These are runs of 7 systems, one row a step. Runs of the same system follow the same rule from any start.
trace 1, J_289 (9 x 20):
[[ -6 -53  10  18  -4  43  26  21  25  27  12 -19  34  -6  16   2  21  -1
   55 -28]
 [ 46  28   0  22  -2   7   2  14  23  15  13  -6  35  43   2 -39  27  35
   53  -1]
 [  6  52  -3 -12  11 -53 -11  31  14 -10 -29  31  -2  56  -6 -38  -4  -4
   -2  27]
 [-52 -16   4 -22   4 -32  23   8  16 -10 -50  22  -8  22   0  11 -34 -62
  -17   9]
 [-38 -54  15   7  -5  35  39 -15  25  22 -14 -20   5   8  33  30 -30 -19
   27 -32]
 [ 38  13  23  24  -9  45  14  -7  17  16  -1 -20  31  20  37  -3  -9  43
   46 -39]
 [ 42  82  10   0  -2 -12   5  -5   7  -9 -28   8   7  32  -3 -42  -8  39
    4   7]
 [-17  27  12 -11   2 -42  28  -2  -1 -30 -48  20 -27  18 -12 -11 -44 -14
  -50  35]
 [-34 -49   7  -9  -2  10  47 -16   8 -18 -16  11 -12 -29  17  38 -62 -21
  -23  -4]]
trace 2, J_996:
[[-26 -35 -26   6   9  -4 -64 -18   0   0  24  46   7   2  37  40   6   2
  -43  20]
 [-61  16  17 -35  13  11 -17  28  10  24 -39  10  -1 -31  32 -13  29 -20
   12 -30]
 [  8  -3  34  21  -4  42  41  15 -24 -12 -22 -39  -7 -53 -15 -20  21  28
  -26  -2]
 [ 14 -19 -55 -14  31  -1  48 -19 -35  -5  16  15   0   1 -56 -18 -22  32
    0   4]
 [ 31  18  -4 -18   1 -60  -9  64   9 -21  31  28 -11  22   1 -10 -30   1
   21  15]
 [  7  -5   9   7 -23 -21 -74   2  -5 -14  27 -16 -10  -4 -15  36  30 -58
  -30  15]
 [-61 -42 -12  -5   3  23 -11 -28  15  53  26 -11  -7 -23  31   7  38   1
   26   0]
 [ -2 -32  17  15  15  48  30  54   0  -4 -35   6  41 -13  17  -9  10  13
    8 -41]
 [ 31  27  -3  -3   0   4  45   2 -17 -13 -28 -34   7  15 -71 -41  13 -15
   14  -7]]
trace 3, J_29 (9 x 20):
[[ -9   6  13  51 -10  16 -24 -41  19  29 -24 -13  16  58  29  -7  29  13
  -12  29]
 [-53 -22 -10  16  20   8  13   0   7  12 -59  27  26  27  -3 -31  37 -10
  -28  27]
 [-67 -43  -5 -16  33  21  44  22 -28  24 -36  -1 -10  -9  -3  -3 -11  -9
  -10 -29]
 [ -3 -54   5  19  14  47  14  -3 -40  10  15 -22  -6 -21  15  42 -31  22
  -17 -43]
 [ 20  -1   0  36  -2  28 -30 -60 -33   2  12 -18  -9  17  11  40 -21  27
  -49  -1]
 [-12  30  28  26 -15   4 -26 -35   6 -17 -56   4   5  14  17   3   9  -8
  -62  29]
 [-61  -6   3 -20   7   3  -7   1  10 -11 -49  28   6 -43   5  -4  31 -32
  -42  16]
 [-50 -17   5 -30  18  16  14  15 -26  20   6  -9 -30 -75  13  -2  14  13
  -10 -21]
 [ 22 -19   9  19   9  18 -16  16 -52   1  46 -30 -31 -47  -3  16  11  37
  -32  -7]]
trace 4, J_29 (9 x 20):
[[ -4  -4  12 -17 -17 -52  -7  47  42  -1  14  11  -3  33  14  -1 -16 -47
   44  11]
 [ -4 -19 -17 -13   0 -13 -11  22  38  28  44  21  21  22  34  -2   4   1
   69  -9]
 [ 15   6 -17  11  13   2  -1   7   3  50  29 -16  13  56   3 -28  22  28
   61 -13]
 [ 24 -24  -8  40   2   2  31   9   8   9  -7 -17  26  78 -30 -27  10  -3
   25  13]
 [-10 -32 -25   8  10  -7  46  -8  20  -1 -25  26  25  67 -13  -1 -46 -13
   13   3]
 [ -8  -9  -6 -11  12  32  26  -1  14  11 -37  14  32  38  25  16 -49  -3
   35 -58]
 [ 11 -11 -13   8  -1  66  11 -52  10  20 -14 -17  41   9   2  17   0   3
   31 -52]
 [ 13  14  -8  20   1  47  46 -73   4   5 -28 -18  20   6 -17 -18   4  34
   -5   5]
 [  9  15  -7   3  15  27  46 -15 -16 -35 -62  17  22  -7 -36 -20 -14  15
  -42  -1]]
trace 5, J_289 (9 x 20):
[[  6   5  20  21 -32  14  32 -66  37 -32 -30  -4   8 -14   1   1 -11   1
  -29  45]
 [-20 -14  11  11  16   4  38   0  -6   7   2  20 -23 -26  46 -11 -32  76
  -26  25]
 [ 40   8  17  -9 -11  20  36  32   8 -54 -11  13  22 -72 -17  -8  -6  15
   -2 -10]
 [ 11   3  -8   0 -26 -19  49 -47  29  -7  31 -16 -22 -31 -25 -29   8  21
   18  60]
 [  9 -22  26  23 -14 -35  -8  51  17 -28  31  28 -13 -16  35   4 -12  25
  -29  50]
 [-18  -5 -17 -34  -8   2   5   2  46 -21  -1  48  31 -68   5 -14  28  -9
   18  15]
 [-31 -19  24  13 -12  -8  37  25  20  24   7 -35 -17 -19  -2 -43  49   4
   22  39]
 [ 25 -47  -9  41   0   1   4  40  31 -21  11  37  50  27   4 -12  22  15
   -3  39]
 [-20  12 -32 -46  21 -31  20  30  26  16  11  37   8   1   0 -42   9   7
   56   1]]
trace 6, J_548 (9 x 20):
[[  3 -67 -13  22   0  24  21 -12 -23  24  52 -43 -13   1 -18  26  -8   2
   14  -9]
 [ 35  49 -27 -16  17 -18  13 -24 -21   8  29  17 -21  10  -5 -26 -31  70
   10  11]
 [ 24  35 -20 -14 -14 -22 -41 -16  24 -19 -14  13  30  38 -34   2  17 -58
   13   2]
 [-67 -12  19 -10 -15  -3  41 -21  41  17 -38  -8 -14 -15  18 -19  14 -30
    8  31]
 [ 10 -25  31  16  -2  14   6  62  20 -16   1  26  19 -15  60  16 -31  28
    8 -18]
 [ 13 -17 -25 -11  21  53 -21 -22 -42  24  25 -26  11 -19 -16  29   9   5
   18 -66]
 [ 31  49  15   8  -4 -19  32 -10 -27   7  -2 -50 -40  29 -37 -32 -16  23
    3   9]
 [ 28 -16 -26  18 -12 -14   7 -33  41 -34  -3  38  40  40 -17   1 -10 -11
   -6  46]
 [-46  23  -2 -48  -7  -4  -7 -36  27  -8 -25  29  -7 -60  26   9  -5 -21
   -7   0]]
trace 7, J_65:
[[-28  -7  40  23  -9 -10  17  15  11 -18 -71  -6  -2  36   9   4 -22 -41
  -42  18]
 [-16 -24  33  29 -12  26  29 -23  -8  -5 -47 -44  -9  22  -3  29 -29 -36
  -33 -12]
 [-13 -13  23  44  -7  15  18 -48  -1  28 -21 -40 -17  61  21  16 -30   6
  -16   9]
 [ 12   8   9  40  -5   1 -27 -36 -11  -6 -21   1  -3  63  27  31 -41  10
  -46  10]
 [ -2  35  24  12 -24 -13 -31 -54   5 -19 -30  -5 -19  15  19  27 -30 -17
  -54  23]
 [ -3  12  41  26 -24  12  18 -42  13 -24 -29  -9 -18 -26  32  13 -25  22
  -52  32]
 [-11 -19  15  20  -1  18  10 -45 -30   3   8 -18 -37 -26  26  32 -40  37
  -52  11]
 [ 12  14  22  25  -4 -15 -24 -19 -29  12  35 -26 -51   7  30  18 -28  42
  -32  22]
 [ 28  -4  20  31 -23 -26 -48  -6   1 -24  42   6 -21  -9  27  33 -13  16
  -46  44]]
trace 8, J_329, 9 rows:
[[ -8  50  -4 -27   2 -21 -71 -28 -18   3  13  14 -30 -21  25  22   2   3
  -36  -2]
 [-34   3 -16 -35   8  16 -39 -23 -27  17  14 -17 -16 -59 -24   7  49 -28
   -9 -20]
 [-41 -26  21  18   6  11   8  18 -26  32  16 -41 -35 -35   5 -19  48  20
  -17  17]
 [ -9  -4  10  23  34 -11 -28  56 -56  31   8 -19 -28  45  10  -6   8  25
  -23 -13]
 [ 11  36   0 -10   8 -13 -19  -6 -43  26   1 -50 -37  51 -32   6 -14 -28
   12 -37]
 [-21 -11   9   8 -27 -17 -23 -57   8  20  21 -41 -35  28   2  36  -7 -49
    0  19]
 [-56 -38 -11   2   7  22 -36 -35  13  50  11   4   4  17  51  32   7  -9
   14 -17]
 [-12 -21  20  20   3  56 -11  16  -1  32 -22 -35  28  10  13   6  34 -16
   27 -55]
 [ -6 -34  26  49  -3  19  35  13  -7   3 -47 -38  11  54 -18  -7   2 -18
  -22   3]]
trace 9, J_548:
[[-18 -20  16 -10 -18 -19  30 -10  -7  15  10 -63 -45   9 -33   9 -13 -53
   20  -1]
 [ 15 -18 -10  15  -4 -19  34  -8  36   6  37  29   5  24  33  -9 -35  54
   31  40]
 [  9  40 -31 -44  13  17 -39 -20  10   2  -7  37  32  -9   7  10   3  -8
   30 -52]
 [-20  20  42  -5 -21   0  20   5   7  16 -35 -65 -25  12 -16 -10   9 -51
   23 -21]
 [ 11 -52   9  44  -8  18  63   0  31  -3   5   4  22  22  25  -1 -33  37
   12  26]
 [ 23  23 -29 -38  15  29 -10 -32 -13 -18   3  37  18 -37   8  28 -33  23
    3 -48]
 [ 23  40  31  -6 -33  -8 -21 -20  -5  -1   3 -65 -31   1 -26  12   3 -51
   15 -16]
 [  6 -23   7  45 -21   6  41 -31  48  10   6  -6  18  19  15 -25  14  33
   14  60]
 [ 15  29 -11 -24  13  25  -1   2  16 -34 -28  58  41 -43  19  -4  -8  31
   -6 -22]]
trace 10, J_65 (9 x 20):
[[ 33  56 -22 -23  -8 -22 -56 -37 -15   2  48  -5 -18 -19 -23  -5  29   9
    4  14]
 [ 20  15  -2  -5 -13 -23  11   9  40 -34  18  47  14 -47  12 -26  12  39
   -2  54]
 [-17 -21 -10 -45  12   8   9  17 -18 -18  20  23 -12 -84   4  22 -18   4
   -5 -26]
 [  6  11  14 -12   3   4   3  32 -17  36  44 -46 -29 -36  -1 -28  36  28
   44 -18]
 [ 27 -46 -33  26  11  -4 -20  33   1   1  60  22  26   9 -15  -5  35  24
   16  20]
 [-32  -3 -26 -44  16 -52 -35  44   9   2  17  45  -6   5   0  -3   5 -39
   18   4]
 [  8  15  37  -6 -12   7   0  73  18 -21 -27  -5  24 -30  -6 -21  38 -32
   21 -23]
 [-30 -66 -21   2   6  33  31  -2   7  17   0 -13  27 -16 -33  -5  42 -29
   22  -4]
 [-33 -14 -16  -5  40  -8  31  40 -15  44 -16   5  -1  60   2 -34  -3  15
   31 -18]]
trace 11, J_282:
[[-23  10 -36  -6  33  13  -6 -10 -24   0 -25  38  19 -21 -28 -38  51  24
  -40  22]
 [-23  -3  29  -4  13  24  55  32 -13  33 -29 -43 -15   4   7 -26  -7   9
   33 -39]
 [ 13 -52 -26   9   1  -3  10 -22 -30 -17  22 -18  -7  22 -50  47 -37 -42
  -24  -4]
 [ -5  17 -13 -25  -3 -15  29 -43  34  -9  13  45  -5 -19  40   2 -56  45
   12  20]
 [ 35  16  25  20 -18  36 -45   6  20 -19 -26   4  48  17  27  26   4 -20
    5 -44]
 [-13  21  -4  -6  -8  11  -1 -42  -7 -12 -19 -12  -7 -52 -35 -23  53  -9
  -38  35]
 [-22 -28  43  23  11   6  37  65 -17  10 -14 -14 -22 -13  32 -15  -9  37
  -19  -1]
 [  8 -16 -35 -38  24 -11 -13  22 -46 -14  16   7  -5  -7 -48  31 -26 -40
   -5 -44]
 [ 23  40  10 -23 -29 -23  20 -45  26   1  34 -17 -33 -17  18   2 -41  22
   38  11]]
trace 12, J_282:
[[-18  32  -9 -64   5 -27  11  -5  -1 -13 -28  11 -18  -3 -17  12 -50 -48
   14 -37]
 [ 15 -10  40  14 -49  -3 -12 -27  42 -13  27 -29 -14 -19  33  40 -22 -31
   13  13]
 [ 16  -4  -8  17   3  -4 -55  11   0 -34  19  50  22 -31  20   9  28  27
  -53  38]
 [ -7  61  13 -31  21   8 -10  46 -16  19 -21  -1  -3 -28   6 -46  38  24
   19 -36]
 [ 11  -6  23  16  -7 -12   2  26 -36   9   8 -73 -36  22 -47   0  11 -39
   -2  -7]
 [-22 -24 -21 -10   8 -59  20   0  -3  -3  30  26 -39  14  -1   3 -43   7
  -24  58]
 [  2   9  -5 -23   0 -13 -33  26  35  13  14  37  21  28  50  19 -27  -7
   50 -32]
 [ 26  26 -13   3 -23  12 -49 -50  18   5  22 -19  21   1 -25   0  57 -24
   22   5]
 [-16   0  14  44   6   1  15   6   2  19 -13  -6  -7  11  13 -48  42  53
  -26  58]]
trace 13, J_329 (9 x 20):
[[-13 -33  12   7   2 -43  24  67  -3 -16 -17  -3  -9  40 -29  -8 -13 -48
  -10  18]
 [  1 -13  -7 -24   2 -30  41   1   7  11  24  -2 -28  30   9  14 -76  -1
   40 -15]
 [ 54 -15 -10  10 -28   1 -25 -24  35  -6  58  -5  26  18   8  34 -14 -10
   50  -8]
 [-10  -3 -30   4  -5  13   2 -39  55  15  -8  22  50  25   1 -25  41  -2
   39  24]
 [-23  14  40   1 -12   4  13  43  52 -13 -56  22  28  -3  41 -21  13 -14
   13   3]
 [ -1 -40  -1  -9  14  -2  37  61  -5 -41 -32  29  24  -3 -24   6 -32 -34
  -13 -17]
 [ 35 -14  -4  -3  -3   2  76  -6   5 -19  17  -4  -8  -9 -15  -3 -64  34
   25   0]
 [ 65  12 -11  23 -16  -8 -19 -20  26 -29  39  31  25  13  13  11 -17  38
    5  33]
 [  5  52 -33 -29   4  -3 -18 -38  31  -9 -22  47  37  -2  -9 -28  28   6
   15  11]]
trace 14, J_996 (9 x 20):
[[-36 -26   8  11  18  29  12 -26 -22  26  -2   4 -23 -12  57  22 -38  52
  -29  -9]
 [  0  34  -3 -32  33  18   5  26 -44  -3 -43  13  -3  -2  -4  -1 -33  12
  -11 -68]
 [ 26  61  21  -1   3 -22   3   9 -46   7   5 -38 -54   3 -19 -26  -6  33
  -19   6]
 [ -7 -35 -26  10  26 -20 -25  -8 -48   5  34  11 -32  20  -2  29 -30  21
  -54  21]
 [-43   4  -1 -45  24 -27 -35  46 -22  22   6  13 -30   1  25  15 -19 -26
   12 -43]
 [  7   4  45  13  -4  20 -26  41 -40  11   9 -57 -31 -31   7  12  22  -3
  -16 -34]
 [-14 -38 -35   9  37  30  13 -15 -58  39  21 -28 -11  11 -34  -3  14  23
   -4 -21]
 [ -2 -15   2  -1  28 -21  27  75 -18  17   2   3 -10  50   1 -18 -30  11
   24 -21]
 [ 28  -3  23  10 -14 -22 -23  34 -28 -16   4 -49 -21  35 -39  24 -10 -62
  -16 -15]]

Which system made each run below?
trace 15, 2 rows:
[[-10 -45  18   3 -16  -9  30   5  31  -9  30  15 -13 -20  49  34 -60  10
   13  11]
 [ 37  25  -9 -27  -4  32 -39  -8  -3 -22  -5   4  36 -22 -15  31   1 -33
   18 -66]]
 -> J_996
trace 16:
[[-11  57  -6 -24  -4 -34  -3 -27  45  -6 -25  45   8   7  17 -37   5  14
    5  40]
 [-24  -7  27  -7 -16  11 -22  33  42 -13 -41  15  34 -11  22  14  23 -61
    8 -18]]
 -> J_548
trace 17 (2 x 20):
[[-47   3  10 -15  21 -27  18  27  -7  31 -35   1 -25  63  23  -4 -41 -16
    6 -21]
 [  5 -15  19   3 -12  33  13  -2  19 -15 -46  -8  31  28   7  35 -40 -48
   14 -56]]
 -> J_289
trace 18 (2 x 20):
[[-54 -43  -3  21  14  19  32 -23  16  39  -6  13  -3   8  48 -13   1  48
   -7  31]
 [  4   7  -1   7  37   0 -34  35 -71   3  -9   2 -23  26  -1  16 -22  19
  -51 -36]]
 -> J_65
trace 19 (2 x 20):
[[ -4  -7 -36 -40  -6 -23   8 -37   6  -7  52  10 -24 -60 -33   3   0 -11
   14  26]
 [ 15  37  10 -26 -20 -48 -19  32  35   0  38   7 -13 -17   8 -32  26  -2
   47  28]]
 -> J_548
trace 20, 2 rows:
[[ 11 -27 -10   5   9  67  19 -17 -17  25  15 -31  26 -33 -13   6  25  19
   33 -48]
 [ 33   6 -18  18  26  14  34  33 -11  15  -6   2  30  48 -24 -49  12  44
   30  -9]]
 -> J_996
trace 21:
[[ 48 -26  -6  26 -11 -12  61  11  28 -27  20  10  16  19 -23 -17 -24  25
   19  40]
 [ 33   1 -27 -11 -16 -35 -26 -10  34 -32  16  30  25  32 -28  20 -17 -52
   15  14]]
 -> J_996
trace 22, 2 rows:
[[-18 -54  22  33  -9 -25  36  18   7  15  15 -32 -30  39   9   6 -28 -14
    3  33]
 [-10 -38 -54 -23  20 -20 -21  -2   8  -7  31  67  23  13   2  25 -24 -11
    5   3]]
 -> J_282
trace 23, 2 rows:
[[ 34  51  16  28  -7  30   2 -28   0 -20 -45  -7  25   1 -16 -31  31  27
  -31  16]
 [-42  -4  32   9  10   5  41  34 -12  -9 -71  -7  -8  -4 -10 -27   8 -14
  -43  11]]
 -> J_282
trace 24, 2 rows:
[[ 23  19  -6  -2   1 -25 -14   8  17 -45 -31  58  27  41  10  16 -49 -11
  -29   5]
 [-12  41  26 -31 -26  12  -3 -41  13 -19 -38 -21  -8 -41  -4  19 -14 -50
   -4 -25]]
 -> J_65
trace 25:
[[ -4  10  12  -2 -23 -46 -25 -36  12  -4  19  -6 -43  33  21  38 -49 -31
  -15  27]
 [-23  -6   6  -8  -8  16 -53 -36   9  16  15   5  -9 -14  60  56 -23 -11
   -4 -32]]
 -> J_996
trace 26, 2 rows:
[[ 26  58  33  15   3  10 -47  45 -16  15 -19 -16   5  28  21 -22  34  19
    4 -30]
 [ -5  33 -29  -6  18  -4  -5 -31 -13 -12 -55  22  19  38 -43 -20  16 -20
  -34  13]]
 -> J_289
trace 27, 2 rows:
[[-22  36  -1 -43  21  30  26 -21 -26   4 -43  -2 -13 -44   4  -3 -25  19
   -8 -50]
 [ 53 -10  41  34 -32  -9  -6  26  -3 -27  14 -48 -11  27 -16  32 -26 -36
   -1  -5]]
 -> J_548
